In the rows, zero is written as 128.
Named moves (each a turn or a mirror), then the moves between two rows, first move first; the first pair answered
Z754 (before -> after):
[ 90 108  90 146 113  96 121 182 178]  ->  [ 91 136 166 121  82  98  92 146 183]
[ 99 122 144 116  88 108 100 141 150]  ->  [106 109 100 132 103 105 114 159 149]
[150 108 164 102 143 150 156  87 166]  ->  [149  87 109 117 158 145 176 113 159]
[104 142 137 126 118 128 110 123 103]  ->  [100 129 106 134 131 125 120 140 103]
Z337 (before -> after):
[105 145 141 126 118 121 123 131 127]  ->  [114 152 144 122 134 125 131 123 117]
[117 155 137 118 129 119 132 140 128]  ->  [128 153 132 120 140 124 140 133 124]
[122 144 114 162 171 134 168 111 108]  ->  [131 118 112 172 164 141 167 119 144]
[167 139 125 121 180 144 153 111 112]  ->  [170 101 116 136 163 147 146 123 159]
Z33 (before -> after):
[114 130 157 110 110 112  97 111 137]  ->  [149 112 161 118 148 132 116 100 144]
[121 142  97 123  93 147 107 121 121]  ->  [137 149 123 120 102 154 108 103 123]
[ 82  79  86 130  94 123 112 186 166]  ->  [ 73 118 165 103  70 121  79 141 154]
Z177 (before -> after):
[107 148 112 136  89 120 123 141 127]  ->  [119 165 117 133 121 131 133 127  94]
[112  80  94 142  99 110 123 164 168]  ->  [ 83 127  85 122 113  95 126 165  95]
[125 124 143 113 136 125 122 134 112]  ->  [132 119 150 116 140 125 122 128 124]
[129 111 152 129 105 119 116 123 154]  ->  [104 129 142 122  97 107 114 134 126]
Now pairs of rows:
(2 to 3 moves a pair)
[ 97 123 154 135  90 143 111 134 200]  ->  [127 167 192 118 140 164 137  92 146]	Z177 Z33 Z337
[126 102  51 160 128 100 180 173 156]  ->  [107 151  56 140 141  89 187 167  84]	Z337 Z177
[157 134 194 124 126 146 104  89 134]  ->  [129  94  65 161 136 121 134 162 132]	Z177 Z337 Z754
[176 154 214 113 159 153 136 112  89]  ->  [204  92 131 156 185 162 165 147 140]	Z337 Z754
[130 111 104 135 134 123 137 146 135]  ->  [142 110 145 128 122 131 125 121 156]	Z754 Z33 Z337
[151 140 121 125 180 147 161 114  88]  ->  [165  99 164 130 134 153 125 103 170]	Z337 Z754 Z337
[183 161 152 130 164 168 151 109  89]  ->  [159 154 200 116  99 156 108  98 139]	Z33 Z337 Z754
[160 119 172 127 117 169 110  96 183]  ->  [ 82 169 138 105  76 126  89 128 111]	Z177 Z177
[118 158 140 112 114 106 123 167  91]  ->  [159 117 173 124 106 134 117 149 159]	Z33 Z177 Z177
[ 87 118 120 124  83 123  95 144 156]  ->  [ 78 136  87 125 112 115 116 158 109]	Z337 Z754
[ 55 137  84 134 152  96 129 155  63]  ->  [ 59 147  93 129 160  98 132 145  54]	Z33 Z754
[130 175 178 100 144 165 125 112  78]  ->  [ 99 155  83 120 134 134 134 171  68]	Z754 Z33
[142 113  67 133 107 113 146 164 180]  ->  [179 107 111 130 122 137 147 138 200]	Z754 Z33 Z33
[114 143 127 121 128 135 148 160  64]  ->  [121 132 112 133 136 138 154 171  74]	Z337 Z33
[115 137  26 141 175 112 175 157  50]  ->  [ 79 121  13 144 126  90 141 180  87]	Z177 Z33
[159 121  83 166 148 165 186 131 117]  ->  [173 117 115 168 150 180 181 112 137]	Z754 Z33
[128 142 105 162 143 134 137 125  92]  ->  [143 147 166 149 121 142 119  99 112]	Z337 Z754
[ 97 147 213 113  86 123 117 104 108]  ->  [170 108 181 143 171 162 179  93 127]	Z177 Z33
[109 159 134 108 147 122 142 126 104]  ->  [118 151 159 104 134 130 133 112 119]	Z337 Z33 Z754
[183  66 124 161 190 205 204 111 148]  ->  [158  41  79 170 166 184 201 141 164]	Z754 Z33
[130 162 116 134 187 135 168 115  68]  ->  [154 148 130 140 196 148 173 104  92]	Z33 Z33 Z177
[ 64 165 125 112 103  97  96 114 105]  ->  [149 151 172 125 165 146 126  64 131]	Z33 Z337
[ 98 131 184 112  69 115  79 107 150]  ->  [ 67 138 135 115  61  93  83 143 130]	Z754 Z33
[129 120 164 110  92 147 106 104 187]  ->  [148  83 104 132 118 149 137 132 200]	Z33 Z33
